Each named turn below is shown by a few rows before and after it. Which turns, in which order, take the first row of each later pair to the second? The first pair is answered.
P:
[-16  -6  -1  20  18   8   4  -2 -14  -5  -4 -10] -> [-16  -6   7  10  15   0   6  -8 -18  -9 -11  -7]
[-10  -5   5   1   6  -5  -2  -3  -8  10   3   4] -> [ -2 -10   7  -2  10  -2   0   2  -8   3   4   7]
[-14   0   5   4   1  -8   0  -7 -10   5  -5  -4] -> [  3 -11   6  -1  10  -1   3   5 -10 -10   1   4]
[  4 -12   1  -1  11   6  -2   5   0  -8   3   1] -> [-12  -2  -4   7   3   2  -7  -4   2   8   1  -7]
Q:
[ 10  -3   6  -9   3   4   5   5   0 -13   7  10] -> [  7  11   4  -9 -12   6   0   2  10  -4   7   6]
[  3   6  15   0  -2  18   1  -1   5 -11  -4   0] -> [ -6   8  10 -10 -11  -6  -7 -11   6  10   1   1]
[  6 -10  -7   5  12   9   5  11   3  -8   7   2] -> [ 3  8 -9  5 -8 10 -2  6 15  6  7 -4]
S:
[ -2  -8 -10  12  12   8  -2  10  -1   1  11  -3] -> [ 12   1   1 -16 -10  -5  -5   4   9   4   8   5]
[-19  10   1   3   1  -9  -6 -16   0  24  -7   0] -> [-19   9  -2   5   4  -9  -6 -14  -1  25  -4  -1]
[ -2   0  10 -10  -3 -13   6  -5  -6   2  -8   1] -> [-10  -4   5   5   8  -5   8  -3 -11  -1  -9  -3]
[-12   6  -2   5   1   0   1 -14  -2   5  -7  -6] -> [ -8  -1 -10   3   7  -6  -4  -9   0  10   5  -3]

Each pair is two turns apart.
[  0   0  -5   5  -3   1  -2   8  -8   7  -9 -11] -> [ 6 -9 -5  0  2 -2 -1 12 -9  4 -5 -7] : S Q
[ -3   8 -10   9  -7   1 -10   0   6  12   8  -4] -> [ 2 -2 -7 14  7 14 -2  8 -2 -7  5 -2] : Q Q
[ 6  2  3 -3 -4 -8 -8 -3  1  2  0 -7] -> [ -1   1   4   4   1  -6  -4  -6  -5   0  -5 -10] : S Q
[ -1 -16  -3  -2  18  -1  -9  -2 -12  -4   4   4] -> [ -7  12   6   1  -7  14  -9 -13  -1  -1 -11  -6] : Q P
[ -4  11   5 -14 -21  -7   0 -17   0   7  -8  -9] -> [  4 -18 -15   6  16   7  -1  10  -6  -5  15  -5] : Q P
[ 0 -7 -2  1  9 -9  3 -1 -5  5  3  5] -> [ 3  0 -2 10  6 10  5  4  0 -3  1  0] : P Q
[ 11 -14   0   2  15   4   4   6  -7 -13   2   6] -> [ 6  9 -9 12 -2 18 -4  4 10  1  4 -5] : Q S
[ -5  14  -3  14  -4  18   1   0  10   3  -2 -10] -> [ 11   3   3   4   4  21   6   8   7 -13   0  -2] : P P
[-19  22   1   1 -16  -3   4 -16  -5   6 -26 -16] -> [ 16 -15  -6  -1  20  14   8  19  -9 -27  -2   2] : P S
[  8  11   4  12   2  15   4   7   7 -13  -3  11] -> [ 12   5   7 -10  -5 -11   1   1   7  -3   2  20] : Q P
[ 3 -2 -4  2  3  5 -4  6  0 -4  0 11] -> [ 1  0  2 -4 -2 -2 -2 -1 -3 -5 -7 11] : P P
[ 9 -4 -1 -5 -1 -2 -3  7 -2 -3  3  2] -> [ 3  3 -4  7 -3  8 -3  6  1 -2  0 -4] : S P
[-1  7 -3  0 -8  4  0 -3  6  2 -1 -1] -> [-2  3  4 -4 -5  0  4 -5  0 -3 -7  1] : S P
[ 0 -1 -6  5  1  0 -1  4  6  3 15  1] -> [ 6  6  3 -3 -9  1  2  2  9 -2  7  3] : S P
[ -2  -5  -4   3   2 -16   3  -5  -3  11   5   1] -> [14 -8  1 -1  5 -2  8  5  0 -6  6  6] : S P
[ -6  -9   3  -1  10  -8   9  -3 -11  -7  -6   3] -> [  5   6   4   4  -1  15   8   4   2 -14  -6  -1] : S Q
[ 5 -8 -3 -1  9  9  1  9  2 -5  6  3] -> [-1 -6 -6 -6  4 -7 -5  3  3  9  9  4] : Q Q
[-4  8 -7  1 -4 -1 -8  0  8 12  6 -6] -> [11 -2 -5 -4  5  5 -4 10  8 -2 11  1] : P P
[  3  -8 -10   3   3  11   2   1   3   0   9   1] -> [ -7 -10  -3   0   5   1   7  -8  -8  -1  -2   1] : P Q
[  6   0   0  10  -3  15   5  -4   6 -15  -9   1] -> [-11   3  -6   8  -8  -8  -3 -16   5   9  -5  -2] : S P
[ 9 -3 -4  0  9 12  2 12  2  0 14  1] -> [  8  -2  12 -16   3  -1   8  -1  -6  -5  -1   6] : P P
[  3  -1  -5  -7  -4  -2 -10  15   6   2   3   5] -> [ -6   2   3 -10  -6 -11  -6   5  -1   4  -9   4] : S Q
[  4   4   7   1   1  17   8  -2 -10 -16  -5  -5] -> [-12   9  -6   2  -8  -4  -4 -11  -6  15   5  -9] : P Q
[  6  -4   1  -1   3  20  11   6   8 -10  -6  -8] -> [  6  -1 -10  -7  -5   7   0   7  18  10   9  -7] : S Q
[-1  7 -1  5 -1 20  5 -2  4 11 -3 -9] -> [-3 -9 -5  8 14 13  6  2 -5  9  2 -5] : P S
[  3 -18 -10   5   8  -9   3  11  14  10  22   9] -> [-19   7   2   9 -14 -10   8 -13  12  19  -3  -4] : Q P
[-7 -4  7  6  6 -1  5 -6 -8 -5 -9  1] -> [-6 -9 -3  4  9 -9 -3 -2 -3  6  5  3] : S P
[  2 -14  -6   2  14   1   1   8  -6  -3   6   5] -> [-10  -6  -5  13  12   7   3   2  -8  -2  -2  -3] : P Q
[ 5  3 -7 -8 -6 -4 -6  3  3  4  7 -1] -> [-4  9  2  1 -6  4  2 -4 -3 -4 -9 -7] : P S
[ 0  1 -3 11 10  4  4  2 -5 -7  1  5] -> [ 0  2  3  4  8 -2  7 -3 -8 -8 -5  6] : P P
[-2 11  5  7 -9 10  2 -2  7 -2 -6 -6] -> [ -6  -2 -10  11   4  -3  -5   4   4   9  10  -4] : S Q
[  6  -1   2  17   9  10   1   0   0 -12  -9  -4] -> [-3  8 -8 16 -3 -2 -9 -6  8 10 -2 -7] : Q S
[ -7  -3   8 -10  -3  -3   1 -14   3   2  -6   4] -> [ -4   2   9  -6  -5   9   3 -11   6  -4  -8   2] : Q Q
[ 5  7  2  8 -6 17  2  5  5 -5  0  0] -> [-10  10   3   4 -12   0   1  -8  -2   8  -6  -3] : Q S
[  1  21   0  -6 -20   3  -7  -3  11   4   1  -1] -> [ -3  11  14  -6  -8   3   6  -9  -7 -15 -17   1] : S P
[-11  -3   8  20  -3   6  -2   0  -1  15   0   3] -> [ -2  -1  22   6 -11   7   4  -3  -1   3 -11   8] : P Q
